In the rows, 128 means zero.
Named turns come first, each shown by rows before and after it. Which turns, in which order, take the first row of each pair that follows to the second? Write the first one first, as in the answered first pair.
turn Y:
[140 132 124 123 157 145 149 119] => [115 137 152 117 140 117 150 121]
[110 106 139 145 131 128 119 123] => [127 102 131 137 115 115 115 125]
[140 123 139 136  99 142 103 156] => [140 128 137 140 110 154 106 153]
turn R:
[122 126 164 130 135 137  99 151] => [108 153 139 153 114 151 124 144]
[170 135  39 151 129 171 136 118] => [195  78  84 110 151 133  79 127]
[133 145 121 125  92  94 126 133] => [143 147 158 106 136 105 129 145]
[112 127 132 117 166 137 152 147] => [ 98 118  94 136 109 115 132 136]
turn K:
[134  99 133 106 177 137 145 103] => [153  84 134 100 130  99 113 120]
[138 125 116 144 149 164 133 123] => [158 119 112 120 153 131 135 115]
[ 96 136 123 146 128 132 146 123] => [111 135 117 124 141 115 155 114]
turn N:
[145  91 122 135 102 115  90 118] => [135  94 107 142 104 130  94 106]
[143 158 145  98 150 102 144 149] => [145 153 148 106 121  97 128 163]
[120 153 111 119 146 122 163 113] => [133 151 126 106 145 106 159 126]
[151 125 119 126 163 156 125 142] => [157 122 126 120 161 149 121 145]

Each pair is 2 to 3 turns apart.
[111 147 133 124 164 162 140 139] => [123 111 154 103 165 135 108 141] : R, R
[ 92 123 109 139 117 122 154 112] => [128 123 109 126 160 146 162 119] : R, Y, R
[100 158 149 144 147 133 174 121] => [123 144 159 110 133  84 165 131] : N, K
[127 125 124 110 195 160 136 130] => [ 77 152  95 147 104 138 157 126] : N, R, Y
[145 109  64 112  88 120 141 100] => [128 108 160  89 187 154 145 114] : R, Y
[160 107 109  90 143  97 131 100] => [140 107 123 138  80 119  83 140] : N, K
[153 105 109 120  93 113 103 124] => [126 115 102 156 106 161 115 116] : N, K
[136 141 158 113 158 166 143 159] => [137 137 162 119 136 162 122 176] : N, N
[136 158  83 142 121 171 152 124] => [ 98 124 139 115  85  80 122 119] : N, Y, R
[128 157 105 138 154 118 166 110] => [143 138 127 136  95  82 109 150] : K, R, K
[110 128 183 128  71  98  83 178] => [150 163 190  78 149  93 160 164] : R, K, K
[149 163 161 129 111 130 122 175] => [147 170 127 152 124 171 134 160] : Y, R, K
[102  83 131 123 186 142 120  84] => [134  69 130 103 142  88  95  99] : K, N
[115 137  96 188  65 140 118 152] => [110 147  70 171 139 157 177 103] : N, N
[ 92 131 137 163  94 150 122 142] => [131 128  93 150 141 178 149 123] : Y, Y, K
[116 120 122 146  97  98 115 140] => [154 126 135 127 166 134 125 151] : R, Y, Y
[100 115 105 156  97 127 123 121] => [107 107 158 113 151 105 130 125] : K, Y, R
[129 150 140 114 163 149 154 138] => [142 118 156 100 135 107 107 145] : N, R, R
[139 120 159 114 123  93 102 157] => [153 113 109 147 123 148  89 159] : N, Y
[ 47 157 206 158  96 149 120 152] => [ 47 107 197 152  82 125  82 135] : N, R
[176  94  60 144 115 175  68 135] => [169  91  77 140 156 190  70 130] : K, R
[134 122 118 134 172 172 115 118] => [ 83 123 158 122 114 101 110 116] : Y, R, R
[143 128 105 141  69 102 145 151] => [136 155 148 151 102 145 154 180] : R, K, R
[127  84 115 132 111 112  81 121] => [137 116 152 116 184 150 122 130] : N, R, N
[114 121 129 150 122 164 108 140] => [119 118 139 115  92 100 116 139] : Y, K, Y
[115 109 120 141 163 158 119 105] => [118 102 149 108 162 114 120 110] : K, Y, N
[121 123 140 130 125 134 101 143] => [114 118 139 124 136 134 101 137] : K, R, R
[166 156 104 102 148 131 166 117] => [151 164 135 110 166 152 165 128] : N, Y
[113 162 137 152  75 116 138 145] => [105 173 143 143 130 141 171 128] : K, N
[ 82 141 108 168  97 132 146 134] => [ 92 101 121 149  85  97 107 134] : R, R, R
[ 89 144 141 159  78 143 106 142] => [ 89 154 153 150 151 175 134 134] : N, R, R
[143  90 119 130 190 158 131  89] => [158  73 117 144  98 122  75 125] : K, K
[110  94 131 110 135  91  99 115] => [111 110  76 142 118 130 122 101] : R, R, Y
[127 152 102 145 119 150 156 118] => [144 156 123 114 142 131 160 122] : N, N
[112 173 204 114  64  81 115 170] => [235 156 110 104 128 156 113 172] : Y, R
[128 160 136 141  84 118 145 159] => [117 145 166 144 111 141 116 169] : R, K
[156 143 108  96 152  98 162 120] => [155 162 110 108 126  95 167 134] : N, R
[ 86 154 160 125 135 133 137 119] => [140 137  87 111 110 115 139 101] : K, R, Y
[136 150 113 148 100 156 132 167] => [116 105 110 130  79 105 109 135] : Y, K, R
[129 136 103 116 113 129 165 110] => [138  99 130 101 110 104 123 120] : R, N
[115  73 129 156 109 125  66 111] => [ 96 109 170 147 185 165 119 105] : N, Y, R
[121 126 189 123 106 119 106 141] => [169 118 109 134  89 140  98 139] : R, R, Y
[130 106 131 103 161 144 112 123] => [ 92 145 117 133 128 151 153 116] : Y, R
[103  94 154 122 118 114 104 114] => [111 142 112 122 112 111 170  99] : R, K, R
[109 132  75 185 112 184 122 126] => [109  71  96 158 126 152  72 110] : N, R, K
[ 88 111 177 116 103  74 111 139] => [172 117  52 136  96 136 128 127] : Y, R, R
[190 123 120 104 145 115 110 126] => [163 146 104 149  89 141 101 146] : K, R, R
[111 100 181 110 180 122  77 156] => [ 91 189 149 125 100  90 168 160] : Y, R, Y
[140 138 112 133 136 139 145 139] => [123 109 116 141 128 139 111 125] : R, Y, R
[103 120 154 126 169 123 133  72] => [ 94 139 138 140 159 132 148  71] : R, R, R
[ 78 133 151 166 102 141 112 131] => [ 84 130 161 153 158 159 128 124] : N, R, R
[149 139 123 124 115  74 107 100] => [103 164 129 171 135 147 116 107] : K, K
[103 117 116 163 134 132 134 119] => [112  95 133 154 136 118 109 130] : R, Y, K
[152 146 114 156  86 148  96 158] => [141 104 106 147  98 135  73 132] : K, R
[ 96 120 176 167  38 104  66 152] => [168 107  54 183  83 181  77 119] : Y, N
[174 147 109  84 137 121 146 120] => [168 152  98  90 124 124 153 120] : R, R, R
[ 96 126 109 126  96  88 143  88] => [150 121  96 100 144  98 153  89] : Y, N, N
[ 89 120 137 141 121 157 110 132] => [110 123 148 104 164 137 137 116] : K, N
[115 113 144 156  79 131  74 156] => [122 114  81 168 145 183 117 111] : Y, N, N
[124 112 117 143  71 100  93 140] => [118 127 105 119 177 130 162  88] : K, N, K
[160 110 116 151 122 136 105 151] => [152 125 149 131 110  97 119 157] : R, Y, Y
[173 129 145  83 170  92 136 118] => [140 137 198  95 151  95 116 139] : Y, Y, N
[117 155 122 152 132 173 149 131] => [132 130 158 124 167 163 128 139] : R, R
[101 141 108 167 106 125 120 115] => [110 147 120 136 163 120 152  97] : K, N
[ 86 170 162 159 106 129 126 156] => [ 93 172 149 131 168 128 169 119] : N, K
[107 160 172 140 145 110 137 118] => [140 144  95 168 103 136 115 115] : R, Y, K
[ 77 114 192 114 175 112 136 107] => [ 66 145 152 121 144 100 181  91] : R, N, N
[104 102  76 169 173 176 102  79] => [ 91  88 131 104 157  62 110  69] : K, Y, K
[100 138 117 176 105 173 114 143] => [143 126  91 156  73 136 102 145] : Y, Y
[140 161  77 153 134 147 161 126] => [125 105  99 171 115 148  85 135] : R, N, K
[107 135 188 138 106  92 101 167] => [166 113 107 152  84 112  81 164] : N, Y
[ 91 154 167 126 150 155 142 148] => [ 84  91 144 126 117 112  96 117] : R, K, R
[137 158 155 104 115  88 145 138] => [119 175 148 134  93 110 147 145] : R, K
[130 137 174 133 171 160 131 152] => [105 149 114 173  80 147 129 142] : N, R
[152  76 112 122 125 113  75 130] => [120  90  97 153 156 165 100 109] : N, K, N
[129  90 125 122 195 159 113 111] => [139 148 136 144 176 188 145 146] : K, K, R
[111 124 109 157 133 183 108 132] => [ 87 105 134 149 126 156  92 122] : R, Y, N
[148 120  93 117 131 102 148 101] => [112 100 103 143 113 114 107 100] : Y, R, K
[110 153 119 156 142 160 155 111] => [130 152 148 119 163 128 165 118] : N, N
[ 98 146 143 158  68 125  96 133] => [ 82 107 124 154 104 132  86  89] : K, R, N
[160 112  93 119  84  69 118 129] => [127 126  74 174 144 179 128 114] : N, Y
[ 69 140 149 156  97 105 115 117] => [168 133 152 101 187 126 122 143] : Y, R
[110 110 126 124 140 123 135  89] => [126 125 117 120 148 130 152  92] : N, Y, R
[174 135 114 135 117 122 111 140] => [156 118 104 147 110 129 100 128] : K, K, R
[147 151 150 159 129 174 100 150] => [152 136 157 150 133 164  84 152] : R, R
[116 129 120 159 129 146 109 143] => [115 111 117 151 132 132 100 136] : N, R
[130 140 148 146 102 137 128 161] => [155 129 147 136 115 134 121 165] : Y, R
[168 146 143 129  81 124 112 184] => [147 168 141 144 140 185 151 168] : R, N, K
[115 120 121 136 111 102 113 114] => [118 136 106 141 110 113 136 112] : R, R, Y
[128 108  84 128 174 159 138  92] => [143 105 113 110 194 156 130 110] : R, K, R
[109 135 119 159 169 183 143 130] => [170 101 108 103 117  79 116 134] : K, K
[ 97 133 144 158  93 138 116 157] => [120 145 160 109 131 100 159 149] : K, Y, R
[104 159  67 126 108  84 167  84] => [115 158  43 154 113 139 148  91] : K, Y
[113 157 146 143 146 156 149 123] => [166 132 103 125 148 152 131 120] : K, K, Y
[107  97 119 130 106 102 105 115] => [113  98  96 134 142 131 127  96] : N, Y, N
[154 135 121 117 143 145 141 134] => [136 130 137 116 106 110 129 144] : Y, Y, N
[143 128 175 112 149 140 129 164] => [116 154 119 155 106 165 150 151] : N, R, N
[173 135 163 104 122 117 111 180] => [143 131 126 155  83 154  91 169] : N, N
[103  87 112  88 119  57 155  69] => [ 60  96 106 156  61 108 118  95] : N, K, N
[111 139 130 144 151 161 126 140] => [119 134 145 107 161 109 139 129] : K, Y
[109 143 104 137 125 142 153 112] => [121 144 132 107 122  99 154 119] : N, Y, N
[101 173 149 132 137 144 175 141] => [162 153 118  96 140 107 175 131] : K, Y
[154 134 118 153  86 130 109 157] => [136 138  91 166 114 159 137 125] : N, N
[118  95 129 116 171 137 117  89] => [ 87 140 129 128 110 100 160  93] : N, R, Y
[135 118 116 118 170 141 130 103] => [ 86 133 124 140 130 129 137  96] : R, Y
[128 139 121 141  87 114 112 154] => [124 150 119 128 162 140 162 123] : K, K
[154 124 116 122 189 185 117 114] => [ 58 162 139 140 115 126 157  97] : Y, R, N
